Each path below is one point turned by a fixed rotation once a step. After each direction that follows a path, write how fast that rotation turns it, in degrees per step (0 if it stays still).
Each turn is a multiple of 5 degrees from 10 to 175, or 0.
Each row of a path follows its step; steps can be skipped.

step 0: [ 0.93 -0.85 -0.13  1.22  1.41 -0.81 -2.16  1.02  0.87  2.18  2.30 -1.37
  1.57 -2.04  0.61 -1.21 -1.16 -1.52 -1.48 -0.08  0.10 -1.00 -0.12  2.65
  0.24  2.91 -0.70 -2.30  0.10 -1.36  0.15  1.39 -0.44 -0.72 -0.08 -0.62
  1.02 -0.44 -0.09  0.49 -0.76  0.74  0.27  0.08 -1.90 -1.66]
step 1: [-0.01 -0.12 -0.50 -1.05  0.81 -0.24  1.10  2.75  0.25  3.20  1.89  1.61
 -1.43 -1.08 -1.73 -0.12 -1.24  0.04  1.13  0.41 -0.65  3.17  1.31  1.80
 -0.04 -0.08 -0.70 -0.63  0.68  0.71 -1.83 -0.28 -0.51 -1.32  0.17 -0.21
 -1.25 -1.19  0.90 -0.06 -3.13  0.12  0.56 -1.03  1.06 -0.25]
step 2: [-1.09 -1.19 -0.98 -0.46  0.23  2.44 -0.09  1.95 -1.31  1.15  0.94  0.81
  3.20  1.34  1.05  0.32 -1.13 -0.95  0.65 -0.75 -0.61  1.36  0.79 -3.18
 -1.18 -0.70  0.19  1.50 -2.14  1.56 -0.96 -0.48  0.63 -1.86 -0.95  0.90
 -1.78  0.39  0.32  1.33  0.03 -0.64 -1.43 -0.82 -0.23 -0.91]
step 3: [-0.29  0.55 -0.78  1.32  1.23 -1.18 -1.24  0.69 -0.35 -1.01  1.20 -2.50
  1.50  0.78  0.48  1.24 -0.55 -1.31  0.01  1.35 -1.15  0.93 -1.31 -0.39
  1.96  1.25  0.46 -1.66 -2.39 -1.26 -1.15 -1.59  1.63 -0.94 -0.44  0.63
 -1.07 -0.37  0.21  0.71  1.06  2.68 -0.73  2.36 -2.47 -0.37]
step 4: [ 1.04 -0.20 -1.61  1.24  1.10 -3.29 -0.37  1.25 -0.83 -0.80  0.72 -1.65
 -2.22 -0.19 -0.75  0.58  0.50  1.21  1.79  0.88 -0.51  2.05 -0.86  0.45
  1.42 -1.49  0.89 -0.16 -0.85  0.83 -0.48  1.91  0.60 -0.15  2.17  1.23
 -1.52 -0.67 -1.34 -0.86 -1.80  0.56  1.65 -1.73  0.27 -1.60]
step 5: [ 1.70 -1.53 -0.03 -0.96 -0.36  1.87  0.22 -0.46 -2.27  1.29  0.44 -0.64
  1.69  0.06  0.69  0.40  1.22  1.10  0.23 -0.46 -1.34 -1.32 -2.05  0.18
 -0.81 -0.29 -0.75  2.31 -0.85  2.43  0.64  2.77 -0.03 -0.98  0.80  0.73
  0.06 -1.19 -1.85  0.84 -2.96 -0.19 -1.23 -0.57 -1.33 -1.00]
step 6: [ 0.91 -0.10 -0.47  1.22 -0.71  0.26  0.35  0.35 -0.86  0.27  1.56  1.22
 -0.18  1.51 -0.02  0.54 -0.48 -0.34 -1.16 -0.30 -2.46 -1.99  0.17  2.30
  1.13  0.94 -1.49 -1.14 -0.30 -0.59 -0.31 -0.56  0.52  2.11 -1.28  1.63
 -0.63  0.33  1.66  1.73 -2.48  0.48 -2.52  2.80 -1.86 -1.04]
step 7: [-1.35  0.32 -2.28  1.07 -0.11 -0.51 -0.94  1.74 -0.68 -0.16  2.24  1.55
 -1.50  1.08 -2.24  1.51 -0.72  0.62  0.02 -0.69 -0.63 -0.40  2.51  0.03
  0.26 -1.99 -0.40 -1.14 -0.54  0.43 -1.39 -0.72  0.08  1.31  2.11 -1.36
  0.23 -0.82  0.09 -1.77  0.22 -1.27  0.35 -0.72 -1.19 -3.42]
step 8: [-2.16  1.15  1.31 -1.10 -0.38  0.71  0.59 -1.57 -2.38 -0.15  1.28 -0.29
  0.54 -0.46 -1.70  0.71  0.24  0.83  0.99 -1.35 -0.65  1.03  0.65 -1.59
  0.69  1.54 -1.44  1.31 -2.07  3.92  0.42 -1.09  1.03 -1.52  1.03 -1.31
  0.42 -0.35 -2.25 -0.67  0.16 -0.39 -0.23  0.12 -1.86  0.30]
step 9: [-0.44  1.34  2.17  1.61  1.18 -1.66  0.85 -1.77 -0.59  0.29  1.93  0.71
  0.40 -0.24  0.12 -0.50 -0.25 -0.66  1.72  1.60 -0.13 -0.20 -0.90 -1.03
  2.36  0.89 -0.40  0.10 -0.96  0.39  1.33  0.98  1.96  1.43 -0.83  3.01
  0.06  3.43  0.44  0.29  0.20 -0.68 -1.62  0.95 -1.51 -0.42]
step 10: [ 1.73  1.29  0.02  0.41  2.41 -0.30 -0.48 -1.05  0.83  2.20  0.54 -0.09
 -1.04 -0.13 -0.13  2.22 -0.40  1.46  2.15 -0.02  0.88 -1.79 -0.41  1.59
  1.58 -2.50 -0.30  0.11 -0.76 -1.81 -1.85  1.96  0.44  0.88 -0.06 -0.49
  0.73 -0.33  0.26 -1.41  1.23 -0.18 -0.50 -2.43 -1.88 -1.59]
step 11: [ 0.70  1.41  0.51  0.11  2.04  0.49  0.72 -1.29 -1.12  1.34 -0.25 -0.31
 -1.35  0.00 -0.12  0.43 -0.33 -0.02 -0.16 -3.93 -0.78 -1.00  1.73  2.38
 -0.38  0.90 -0.85  0.37 -1.55  1.68 -0.03  0.67 -0.67 -0.50 -0.89 -0.72
 -1.74 -1.80 -2.63  2.30 -0.27 -1.58 -0.02 -1.52  0.18  1.17]
[-0.22  0.73 -0.98  0.92  0.13  0.25  0.08 -0.34 -0.51 -0.12 -0.11 -0.22
  0.03 -0.53  0.25 -0.28  0.12  0.19 -0.55 -0.03 -0.24 -0.64 -0.21 -0.19
  0.22  0.28  0.30  0.05 -0.62 -0.24 -1.24 -0.09 -0.48  0.20 -0.35 -0.52
  0.07  0.42  0.50 -0.29 -0.07  0.24  0.03 -0.30  0.45 -0.06] => 100
[ 0.39  0.07 -0.34  0.18  0.38 -0.64  0.22  0.57 -0.22  0.00 -1.18  0.27
  0.31  0.16 -0.29 -0.14 -0.22 -0.45 -0.32  0.10 -0.03 -0.42 -0.16 -0.14
 -0.80 -0.77  0.51 -0.13 -0.42  0.36 -0.21 -0.16  0.03 -0.38  0.05  0.70
 -0.11 -0.33 -0.12 -0.14 -0.55  0.67  0.39  0.30 -0.66  0.61] => 35
[-0.43  0.33  0.62 -0.31  0.62 -0.24 -0.08 -0.53 -0.08  0.44  0.17 -0.58
  0.23  0.28  0.27  1.01 -0.57 -0.26 -0.49  0.14  0.14  0.52  0.13 -0.22
  0.46 -0.48  0.46  0.41 -0.32 -0.26 -0.20 -0.08 -0.14 -0.34  0.42  0.64
 -0.45  0.53 -0.03 -0.67  0.25  0.26 -0.55 -0.26  0.51  0.54] => 55
[-0.08 -0.01 -0.23 -0.55  0.22 -0.14 -0.26  0.03  0.08  0.26 -0.07  0.08
 -0.57 -0.43  0.21 -0.40 -0.63  0.64 -0.46  0.37 -0.29  0.13  0.43 -0.40
  0.60 -0.06  0.58 -0.36  0.97 -0.68 -0.60  0.06  0.59  0.81  0.10  0.04
 -0.29 -0.45 -0.48 -0.21 -0.02  0.20  0.27 -0.26 -0.87 -0.03] => 115
[-0.45 -0.22 -0.65 -0.76 -0.41  0.22 -0.50 -0.30  0.54 -0.16 -0.28 -0.17
 -0.98 -0.18  0.09  0.71  0.38 -0.75  0.02  0.25 -0.17 -0.42  0.08 -0.13
 -0.33 -0.08  0.71 -0.13  0.49  0.21  0.26  0.17 -0.01 -0.33 -0.85 -0.20
  0.35  0.99 -0.22  0.00 -0.21  0.12  0.23  0.11  0.15  0.31] => 0
[ 0.92 -0.36  0.40  0.07  0.38  0.63 -0.42 -0.03  0.28  0.88 -0.17  0.16
 -0.45 -0.21 -0.52 -0.18  0.44 -0.15 -0.62 -0.43  0.50 -0.33  0.76  0.29
  0.21 -0.14  0.35  0.20  0.16  0.14 -0.02  0.36 -0.69  0.21 -0.06 -0.13
 -0.50 -0.14  0.37  0.24 -0.64  0.39 -0.84  0.24  0.17 -0.35] => 70
[-0.64 -0.24  0.11 -0.02  0.27  0.38 -0.17  0.10 -0.45 -0.93 -0.17 -0.42
  0.13  1.09 -0.32  0.21  0.44  0.10 -0.16  0.42 -0.44 -0.23 -0.51 -0.06
  0.08  0.11 -0.06  0.28  0.70 -0.20  0.11  0.31 -0.32  0.12 -0.30  0.17
 -0.92 -0.71 -0.03 -0.16 -0.48  0.64  0.27  0.00  0.51 -0.67] => 35
